Each row is where one point has got to under a steady rotation. How many steps took it there?
The counts run from 0 to 195.
83	77	102	61	109	117	118	112	116	100	109	105	130	110	97	67	121	109	100	108	87	105	123	84	108	147	103	95	95	78	104	106	92	124	138	122
31
104	91	111	119	68	91	86	139	86	109	91	105	102	97	138	107	106	98	104	109	88	111	109	58	94	96	124	90	88	97	97	85	87	147	89	99
134
97	115	117	122	68	118	127	93	110	107	114	119	91	115	143	87	103	84	79	77	118	113	102	80	85	117	121	109	101	102	98	110	91	104	94	136
16
79	83	123	106	94	127	129	110	109	115	127	93	83	107	105	110	105	128	104	96	83	116	87	85	113	128	91	113	93	86	59	119	83	74	112	131
157
100	126	99	108	68	100	91	100	88	111	103	129	116	104	92	109	97	57	91	82	99	100	129	85	72	111	102	97	116	71	130	104	100	89	97	120
123
90	108	90	78	94	100	89	111	56	114	118	102	126	118	114	113	103	93	108	96	80	93	128	100	94	105	82	71	79	79	132	117	98	128	114	99
137
84	103	97	78	118	140	113	97	110	108	90	110	131	77	133	91	87	113	119	97	92	152	102	97	86	106	92	93	101	76	113	105	93	108	92	113
145
90	121	111	80	89	99	108	106	63	120	111	106	102	103	90	78	133	86	92	99	104	85	136	89	108	104	91	77	83	104	112	132	103	151	98	90
136
83	62	106	97	118	97	87	100	99	110	120	101	111	146	82	57	107	113	93	102	132	103	103	87	120	112	112	129	116	103	111	119	113	117	100	87
35
81	85	127	105	124	124	108	69	68	125	101	94	98	112	136	85	120	115	104	87	100	110	95	107	94	99	94	101	104	129	96	140	111	105	94	108
143
112	103	83	112	106	97	99	92	89	108	112	86	85	101	104	102	96	105	72	97	137	77	128	106	97	82	71	112	92	138	117	119	114	109	83	58
62
96	76	117	82	128	100	91	96	83	101	111	82	102	116	128	55	82	108	104	94	74	101	112	89	93	94	96	81	89	100	80	99	133	129	110	76
139
110	84	77	130	93	117	100	100	102	104	89	95	89	83	71	100	110	97	54	95	112	85	89	124	108	61	113	110	83	102	93	95	77	115	73	81
181
124	117	60	75	106	79	95	117	100	93	80	96	110	91	98	113	91	107	106	112	91	87	137	93	94	99	72	85	79	88	126	84	100	102	116	70
59
109	113	94	108	78	99	71	101	108	100	102	103	109	113	73	102	76	68	85	84	102	105	106	77	85	77	125	93	93	70	69	88	119	115	75	78
127
74	120	98	80	132	98	99	80	79	90	119	112	83	92	86	93	85	106	124	88	69	89	90	108	108	91	86	110	88	64	108	128	96	85	112	96
151
100	97	112	131	92	105	116	116	137	90	95	100	103	86	117	75	89	83	114	114	129	131	73	93	110	131	140	106	116	111	107	108	124	98	93	97
94
92	82	94	111	97	106	104	111	107	118	133	107	87	82	76	117	115	94	85	106	109	99	80	155	136	93	87	117	86	117	85	122	100	94	82	98
103
92	123	107	109	97	94	132	105	110	102	90	121	97	79	90	75	113	84	111	119	129	107	87	115	119	126	129	100	107	118	117	130	110	104	94	94
95
96	97	124	105	71	103	106	130	92	121	114	98	106	108	111	72	122	87	88	112	108	91	129	61	88	113	115	89	95	114	90	110	114	148	92	91
135
114	105	57	126	103	76	112	111	92	70	67	114	89	97	107	106	96	81	86	113	95	97	98	95	99	108	126	119	106	90	144	103	75	96	100	87
174
85	131	97	111	90	93	116	111	85	92	104	125	101	80	101	111	105	81	131	111	109	103	79	132	126	126	114	101	100	99	150	132	91	96	108	110
96
97	97	111	108	88	84	92	113	106	79	116	103	78	110	123	63	85	72	90	96	78	89	86	80	87	109	137	114	84	79	83	94	111	114	110	88
20
100	104	72	92	82	91	129	127	100	99	132	102	104	125	91	114	97	113	101	123	123	90	125	97	131	118	59	112	95	78	124	114	75	107	101	89
163
109	107	101	105	125	102	113	87	110	90	66	97	113	90	137	101	95	107	135	100	98	110	58	147	121	104	102	81	82	101	104	108	98	76	110	105
92
116	108	94	87	94	124	110	79	131	91	104	96	111	134	133	88	62	103	95	66	105	120	113	108	78	89	98	99	92	85	80	84	115	92	81	104
12
100	109	82	75	97	100	140	115	122	87	76	113	93	93	88	112	103	129	118	126	91	123	87	101	124	108	82	99	73	63	95	97	69	87	96	91
159
115	89	116	109	97	113	103	82	120	127	86	107	101	106	100	92	110	101	74	74	112	109	122	127	89	94	68	95	119	130	87	120	112	67	87	117
117
94	82	97	55	126	77	100	105	96	97	72	106	111	120	89	59	125	122	108	115	70	100	100	108	116	127	92	90	79	91	112	102	100	112	136	92
32
104	108	106	76	104	94	83	116	128	85	112	81	133	120	103	89	70	116	137	98	110	95	105	92	106	110	120	75	98	69	115	80	104	125	113	84
86
125	83	91	106	98	120	60	100	101	101	77	83	125	119	122	103	74	121	126	80	99	89	88	100	106	59	103	99	98	100	114	64	98	101	97	84
193
110	88	98	127	97	116	87	101	102	103	132	90	122	126	132	107	77	106	125	93	138	89	83	126	131	91	95	103	106	104	118	116	97	117	80	99
89
100	54	92	104	115	88	74	130	104	100	115	106	118	132	114	78	84	106	114	115	105	102	92	83	110	106	107	127	112	86	122	92	99	129	102	82
34
65	104	110	112	98	114	112	116	88	106	143	127	106	92	106	80	86	95	108	97	107	112	101	72	98	106	118	133	116	78	126	124	95	118	91	105
149
110	82	90	102	90	119	104	124	115	98	72	96	112	75	109	93	118	122	74	98	69	82	116	120	110	83	81	91	73	91	109	77	67	109	102	123
185
109	122	103	100	103	102	111	64	78	112	104	96	84	147	118	90	99	108	100	66	92	78	117	117	93	86	72	92	95	121	112	128	103	87	102	97
10
117	104	90	80	106	108	65	74	88	105	70	76	121	117	101	85	97	126	119	84	82	67	109	121	109	71	83	89	77	98	112	89	102	93	111	82
192
115	123	99	99	64	98	101	113	109	101	119	101	104	151	99	91	82	111	110	90	118	109	138	81	84	80	101	112	113	90	128	87	107	125	68	83
8
113	102	100	102	89	99	118	114	114	113	55	94	81	84	64	102	126	103	84	122	125	102	102	71	103	105	108	97	83	126	61	103	95	89	97	61
54
86	85	112	89	109	121	91	75	78	99	126	85	86	127	111	91	97	88	75	78	80	88	91	119	101	116	122	95	74	84	63	127	103	104	124	113
24
123	120	93	106	83	72	112	127	101	84	100	110	83	123	115	84	91	114	118	95	81	98	125	97	94	71	72	106	93	101	128	78	97	126	72	78
7
91	96	87	93	112	85	85	106	101	85	82	103	90	92	62	79	87	92	110	106	80	93	100	60	95	120	111	124	105	69	86	96	117	58	136	89
46
82	94	118	128	104	106	110	101	92	116	87	126	87	74	98	71	119	101	96	103	104	87	86	83	117	122	80	134	117	113	107	136	103	58	109	116
43
115	101	84	117	124	104	105	91	110	100	65	98	86	60	139	96	89	121	82	96	94	102	90	109	73	71	83	95	90	133	107	95	96	98	89	86
66
124	82	97	122	81	82	69	99	97	116	91	107	100	137	95	140	96	102	108	86	104	118	108	123	95	72	93	115	124	117	128	108	96	83	74	87
115
115	74	75	112	112	103	78	89	108	74	102	83	92	108	96	96	77	91	74	75	69	85	96	101	83	93	131	110	100	80	86	73	106	71	128	94
179
